The rows of M fall into several groups, and each row is roughly a mix of its group's hidden directions; one row fits no group.
M, 119 rows:
[[ 19.1  38.4 -44.3   2.8  -2.8  25.2 -27.1  17.3   4.8 -10.3   0.3]
 [ -6.4  21.7  62.4   5.0   6.7  -8.8  14.1   5.9 -16.7  -9.2 -21.7]
 [ 14.2  46.9   1.6  -2.5 -26.8 -37.5 -10.2 -28.8   0.6   9.8  -7.7]
 [  4.9  -9.0 -60.8   4.0 -15.8  14.0  -5.5  -4.9   9.5  22.6  26.4]
 [-33.4 -35.4  -3.8 -32.0   7.0  26.9  20.5   2.5 -10.9 -21.6 -20.8]
 [  3.9  -0.2  17.6   6.5 -30.0  29.6  20.7 -45.6  -4.1   9.1 -29.5]
 [  3.3  24.2   8.6  14.1  26.4  15.4 -44.3  -3.8  41.3 -10.2   5.6]
 [  2.7   8.1  60.7  16.8  -4.9  -3.2  14.6   7.1 -16.1 -26.3 -18.3]
 [ -3.0  17.0  -3.9  -2.0  26.5   3.3 -52.9 -13.1  40.1  -2.0  -4.0]
 [ 22.6 -22.2  16.4  -9.8 -34.0   4.5  42.5   1.7 -34.5  -0.4  -8.4]
 [  5.5 -38.8  -3.9 -10.8  41.3 -14.6  30.3  -4.9  -3.8  30.9  11.0]
 [ -1.2   9.9  61.6   8.5   0.9  -7.7  15.8   7.9 -17.0 -23.5 -20.9]
 [-24.0 -33.5 -20.4 -19.4  24.4  10.0  31.3  33.4 -12.7 -10.8   7.9]
 [ -2.1 -36.2  -2.9 -19.4  45.2 -10.9  32.6  -4.1   0.4  12.1  23.2]
 [  4.8 -23.3 -57.9 -22.7  19.5   4.8 -11.0  -3.2  19.6   5.0  15.6]
 [-27.4 -59.4  -5.1 -12.0  23.3   5.9   9.9   7.4 -13.6 -15.9   2.4]
 [-28.1 -52.3  -9.9 -12.8  29.1  13.2  16.1  16.6 -14.9   4.7  -5.7]
 [  8.9   7.8  28.2   5.7 -33.8  24.7  -0.2 -51.4  -6.9  -0.3 -14.6]
 [ -8.3  14.8  64.5  17.4  -8.5  -9.0  -2.3   9.4 -12.7 -13.9 -16.3]
 [  2.5 -34.8  -7.5  -8.7  37.0  -8.0  39.4 -11.3  -0.8  29.0  17.7]
 [-19.9  18.4   9.2   4.0  29.8  -1.9 -45.4 -10.8  39.0  13.7   2.0]
 [  2.4 -26.8  46.5  27.7   6.0 -26.7   6.5 -23.3 -24.1   2.4  -6.6]
 [-15.2   9.0   4.1   5.8  25.5  -8.0 -55.2  -0.6  35.1 -16.3  -1.4]
 [ 38.3  -9.5  25.1  17.4  -7.5  32.6 -11.2 -41.5   3.1   8.8  -8.8]
 [  9.4 -12.1  63.1 -18.6  13.2 -18.5  20.1  -6.8  -2.3   1.1  -9.0]
 [  5.1 -15.9 -64.1 -18.6  10.5   5.2  -7.9  -1.2  14.1  10.5  19.3]
 [  0.6 -12.7 -38.8   8.5  15.5 -19.2  25.6  -6.1  13.2  42.0  25.3]
 [ -8.6   6.7 -27.2  -5.9  28.8 -30.2  10.0  47.2  10.2   3.2  23.5]
 [  0.3  14.1   9.6 -16.4  33.4  -4.1 -48.2 -11.7  32.1 -12.8 -16.7]
 [-31.3 -41.3 -10.1 -27.9  11.5  20.7  17.3  12.7 -17.0 -21.2 -17.2]
 [ 10.5 -26.6  16.2 -15.3  24.0  -9.2  45.3 -14.1   0.8  36.9   5.4]
 [ 30.6  39.3   8.5  26.4 -16.3 -23.6   4.6 -21.4  17.3  19.8  19.6]
 [ 19.4  40.2  15.2  16.5 -12.8 -30.3 -26.6 -21.6  15.2  19.2  16.3]
 [  5.6  13.0 -48.6 -16.0  11.6   9.7 -34.7  26.6   8.0 -13.7  20.3]
 [-21.8 -32.5  54.3  -4.3  -4.8 -22.9  18.7 -10.7   1.9   9.7   3.2]
 [ -6.6  22.3  62.3  10.0   2.4  -7.7  16.0   3.1 -16.5  -6.9 -21.2]
 [  8.1 -35.7  -8.1 -22.6  39.2 -16.2  30.1  -1.3  -4.6  31.2   2.0]
 [ -7.9  17.1 -49.4 -18.3  -6.0  14.3 -26.2  32.7  14.8   0.6 -16.6]
 [ -0.8 -27.9  56.3  -7.3   8.9 -26.9  20.5 -14.1  -9.5   4.8  -9.3]
 [  5.0  -7.1  43.7  19.8  -7.5  -4.3  40.0 -36.2 -11.3   8.8  -6.7]
 [  5.8 -30.2  21.1 -14.0  43.0 -11.1  32.0   0.4   4.0  31.1   7.3]
 [-14.2 -13.1  21.3  -5.3 -19.6  27.5 -35.2 -24.1  -1.4 -16.7 -39.1]
 [  6.3 -20.6 -63.1 -15.5   6.7   6.7   7.3  -0.5  11.6  11.2  23.0]
 [  2.5  21.4 -24.3  -1.1  -7.5   3.0 -56.0  31.5   3.1 -18.6  -3.7]
 [  8.6 -14.9  14.7 -23.9 -14.1  -7.1  50.5  12.2 -38.8   6.8  -7.1]
 [  3.7 -35.7   1.4 -20.6  47.8 -16.8  34.1  -5.7  -8.5   8.3   0.1]
 [ -0.4  34.5  21.2  -1.2  25.1   1.3 -27.6  -9.4  49.8   5.0   1.2]
 [ 12.7 -13.4  39.7  12.8   0.7  -7.6  39.8 -34.2  -8.4  21.7  13.4]
 [ 14.6 -21.7 -61.2 -22.1  10.8   8.5   8.5  -7.1  12.1   5.5  14.9]
 [ -6.7 -36.1   9.1 -19.0  37.7 -12.5  44.9 -10.0  -1.4  11.8  -0.5]
 [  7.8  36.6  -0.8  19.7 -43.9  10.4 -30.7  -7.0  -6.6 -27.4  -2.8]
 [  0.5 -22.0  -6.3 -14.1 -38.7  -7.4  35.5  12.9 -37.0  22.4   6.8]
 [ -3.0  15.8 -50.7 -20.4  -7.3  13.8 -27.3  23.1  15.3  -7.9  23.5]
 [-20.6  -6.1 -21.3 -11.8  35.3 -34.6   3.2  38.5  14.4   6.9  19.3]
 [-16.8 -36.2 -12.9  -5.4  19.1  24.9  48.4  21.1  -4.6  -3.2   5.0]
 [ 25.4  42.2  12.5   7.5 -17.1 -23.9 -17.6 -34.3  16.8  18.3  -2.5]
 [-21.9 -46.6 -10.9 -12.4  15.5  26.2  15.1  25.5 -15.2 -24.9  -6.2]
 [ 22.6  49.8   8.4  15.0 -14.9 -24.2  -6.6 -19.5  13.8  26.9  13.4]
 [-17.2 -53.2  -6.2 -12.9  20.4  17.4  25.3  10.5 -10.8 -25.1   8.5]
 [ -8.3 -29.3  40.7   5.4  20.1 -21.7  25.5 -24.5 -19.2 -22.5  -2.1]
 [ 10.7  28.8 -38.9  16.5  -9.5  12.1 -41.7  12.7  -8.2 -25.7  -4.9]
 [ -2.3  34.5 -12.3  13.5 -42.1  12.1 -37.6   4.9   0.6 -26.8  -4.5]
 [  6.1 -24.3  51.7  15.4   4.7 -21.1  23.0 -23.1 -13.4  19.0  -3.8]
 [ -9.3 -45.2 -17.6  -5.9  23.7  20.7  38.4  24.1  -4.4  -9.0  -0.9]
 [ -1.3 -33.6  28.3 -20.8  35.9 -16.8  35.1  -2.3   0.1  19.7  -8.0]
 [-14.7  18.3  -7.2  13.1  11.5   0.5 -52.2 -15.4  40.6   9.4   3.8]
 [ -3.5 -28.6  46.3   8.1  -1.5 -23.9  28.4 -29.9 -16.9   0.9  -4.3]
 [ 15.4  48.1  20.6  14.5 -26.0  -6.8 -32.3 -20.1   4.9  14.5   5.7]
 [  1.2 -17.4 -63.5 -22.4  14.9   1.1   0.1 -10.3  11.2  13.6  11.8]
 [  1.3   2.3  18.7   6.4 -40.8  26.4   7.4 -41.7 -16.7 -10.0 -26.4]
 [ 12.7  45.4  17.2  14.1 -19.5 -25.4 -24.0 -24.2   7.7  20.5  15.6]
 [-18.6 -56.9  -7.4   3.5  15.6  11.4   7.6  22.2 -15.5 -27.0   8.9]
 [ -9.2  20.0  62.4  21.5   0.1  -3.9   2.1  -2.5 -13.5  -9.6 -21.8]
 [ -0.6  14.8  64.0  20.5 -14.5  -2.2   7.6   8.7 -12.7 -15.3 -12.0]
 [  9.5 -22.4  47.2  -1.3  23.8 -16.6  32.3 -24.4 -11.3  -0.9  14.1]
 [ -4.5  17.2 -14.8  31.6  24.6   7.2 -37.4 -16.2  28.4 -30.5  -5.7]
 [  3.0 -23.2   6.7 -35.9 -18.6 -10.1  29.4   3.5 -39.7  26.2 -12.6]
 [  0.5 -30.8   0.3  -9.2  37.4  -4.7  44.8  -9.9   2.3  31.7   7.2]
 [ 15.8  14.0  23.4 -10.1 -30.3  26.0  -3.3 -49.6  -9.7  -5.8 -18.2]
 [ 12.8 -19.6 -63.3 -16.9  -0.2   7.9   3.7  -5.1  13.8   9.5  19.8]
 [  0.3  -5.1 -63.9  -9.7  -1.1   7.4 -10.7  -7.4  14.1  24.2  20.3]
 [  1.4 -11.1 -66.5 -16.7   8.1   4.9  -0.9  -5.0   7.6  18.4  16.7]
 [ -0.8 -35.8  -6.2 -12.8  42.3  -8.9  39.8  -7.6  -1.6  24.0   6.8]
 [ -6.9  30.5  17.2  22.6  27.1  10.2 -43.2 -12.0  28.5 -10.1  -8.4]
 [  5.3 -12.2 -23.0   0.7  39.7 -26.4   8.5  39.1   9.4  11.1  28.9]
 [ -4.6 -19.6 -43.4  -1.7 -23.9   3.1  26.6  12.3 -22.6  26.6  26.0]
 [  4.5 -31.8  14.1  -6.4  40.7  -9.3  37.9  -6.1   1.2  32.8   7.8]
 [  2.3 -31.2 -23.6 -11.2  49.5  -4.6  28.7   1.7  -0.2  23.8   9.8]
 [ 11.4   6.1  19.8 -10.7 -28.1  32.6 -13.4 -38.9  -7.8 -12.9 -34.3]
 [-15.8  19.6  29.2  -9.0  20.1  -9.2 -44.8  -9.5  34.9  13.3  -8.4]
 [ 29.3  49.7   2.6  22.6 -27.7 -10.7   8.7 -16.7  11.9  19.7  -1.7]
 [-32.7 -40.6  -8.8 -13.7   4.0  25.4  26.1  16.6 -10.3 -25.9 -15.8]
 [-10.4 -12.2 -12.5   6.9 -18.2 -13.5  49.1  13.1 -45.2  -5.2   0.3]
 [  7.0 -20.1  -3.4  -8.3 -30.6  -9.3  49.9  13.8 -37.1  -4.1   1.1]
 [-21.8 -53.0   0.7 -22.8  10.3  20.1   2.7  -7.0 -18.4 -25.6 -15.9]
 [  5.3  -9.1  11.6 -22.2 -16.5  35.1  11.4 -38.0  -1.9 -13.9 -40.0]
 [ -3.2  19.5 -52.8  -5.1   7.1  15.2 -27.4  26.1   2.8 -19.2 -18.1]
 [ -8.1  -6.1 -23.9  -3.2  35.7 -26.8   4.3  45.4   5.9   8.0  27.7]
 [  5.3  -6.1 -14.7   4.9  37.0 -32.2 -16.1  37.3   7.2   9.5  33.5]
 [-12.4  -1.0 -15.2   8.0  28.7 -25.5   4.0  43.5   5.6  13.0  39.9]
 [ -0.5 -41.6  23.4   7.9  42.0 -22.9  20.1 -10.5 -13.6  12.5  11.5]
 [  7.2  -1.3  16.3  -2.9 -29.3  35.7  22.4 -37.1   7.4 -23.1 -26.4]
 [  1.7 -18.3 -63.1 -15.5   7.4   6.4  -2.5  -2.3  14.6  15.4  22.4]
 [ -4.8   9.8  13.5 -13.9   5.4   3.5 -43.5 -21.0  39.6  34.4  -1.7]
 [  1.7  -9.4 -16.3   3.8  40.3 -20.7   6.3  38.3  10.1  15.1  36.9]
 [ -3.4  11.0  58.7  20.9  -0.8  -4.9  19.3   0.9 -16.8 -22.2 -20.8]
 [ 13.9 -14.5 -22.6 -19.1 -33.6   4.6  29.7  11.3 -41.3  21.3   4.0]
 [-13.9 -39.3  34.4  26.4  23.6 -19.1  19.0 -13.9 -10.1  20.6   1.0]
 [-23.6 -47.1  -1.0 -17.2  10.1  32.1   9.4  11.2 -16.3 -29.6  -7.2]
 [ 16.5  54.2  11.2   3.3 -26.3 -16.8 -20.8 -23.0   6.4  16.1  -5.9]
 [  5.6  18.9 -57.9 -17.8  -2.9  11.3 -27.1  20.3   3.0 -16.2   2.5]
 [ 16.6 -11.4  23.0  -1.3 -24.2  26.2 -16.0 -47.2 -16.7 -12.7 -22.0]
 [ 12.0 -24.0  53.6  -9.2   1.8 -27.2  21.9 -21.1 -13.2  10.0   0.6]
 [  2.4  52.3  10.4  16.9 -31.5 -24.1 -13.0 -18.0  12.7  15.9  -0.8]
 [  5.8  23.6  -3.3   6.2  27.0 -13.4 -16.9  33.6   5.7  29.8  41.7]
 [ -0.6  12.1  63.8  14.8  -4.6  -6.6   8.4   3.8 -10.6 -22.5 -20.4]
 [  8.0  -8.9 -61.5 -11.5  -2.0  13.0  -3.7   0.0  11.4  23.3  26.3]
 [  1.1 -12.0 -63.6 -11.6  -3.8   5.7  -6.1 -10.1  13.1  24.4  18.6]
 [-11.6 -18.7 -45.9   6.9 -28.2  -5.8  19.9   5.0 -39.5  10.4   7.9]]
Here is one row from each group, named. Which group is each of the other rows in?
[-14.4 -44.7  -3.0 -24.8  26.2  28.9   9.6  11.5 -31.7  -2.2   5.7] -> L
[  3.2  21.5  -4.2  31.4  27.0  19.1 -33.7   0.5  34.6 -22.8  14.0] -> A
[-16.9   3.2 -52.3  -1.8  -8.1   4.3 -40.0  23.7   5.0 -15.5   8.7] -> W

[ -0.6  10.7  25.8   0.8 -31.5  26.8  -2.2 -48.9  -8.9   9.9 -23.7] -> L
[ -5.1 -16.9  56.9  12.5  -5.7 -11.4  27.5 -17.8   0.4  25.4  -5.9] -> W
[ -4.5 -35.8  -9.0  -8.2  28.8  -7.0  26.8   1.6   8.9  45.0  21.7] -> W
[ 12.7   6.4  10.1 -23.6 -15.3  23.4   6.5 -44.4   4.8  -0.3 -44.1] -> L
[-13.5  49.9  24.8  23.3   4.8  -1.6 -28.4  -9.9  27.7   8.0  -5.8] -> A
[  1.1 -13.9   8.2 -23.4  -0.3   6.9  36.8  13.3 -46.1  33.2   1.6] -> A
[ -6.7 -35.7 -10.1 -18.6  43.6  -9.3  40.7  -5.2  -3.4  11.1  -6.6] -> W
[ 19.5  -7.8  23.1   5.8 -20.0  41.4 -18.5 -28.6   9.5 -26.0 -23.8] -> L
[-24.0 -13.5  24.2  -2.6 -24.1  30.4 -19.0 -28.2   1.9 -17.2 -36.2] -> L
[ 26.8  43.4  21.2   9.4 -25.2  -4.7 -30.0 -25.2  15.1  -5.7   5.3] -> L
[ -9.4   8.7  21.5  -1.4  23.2 -20.2 -16.3   0.4  54.7 -27.8   3.9] -> A
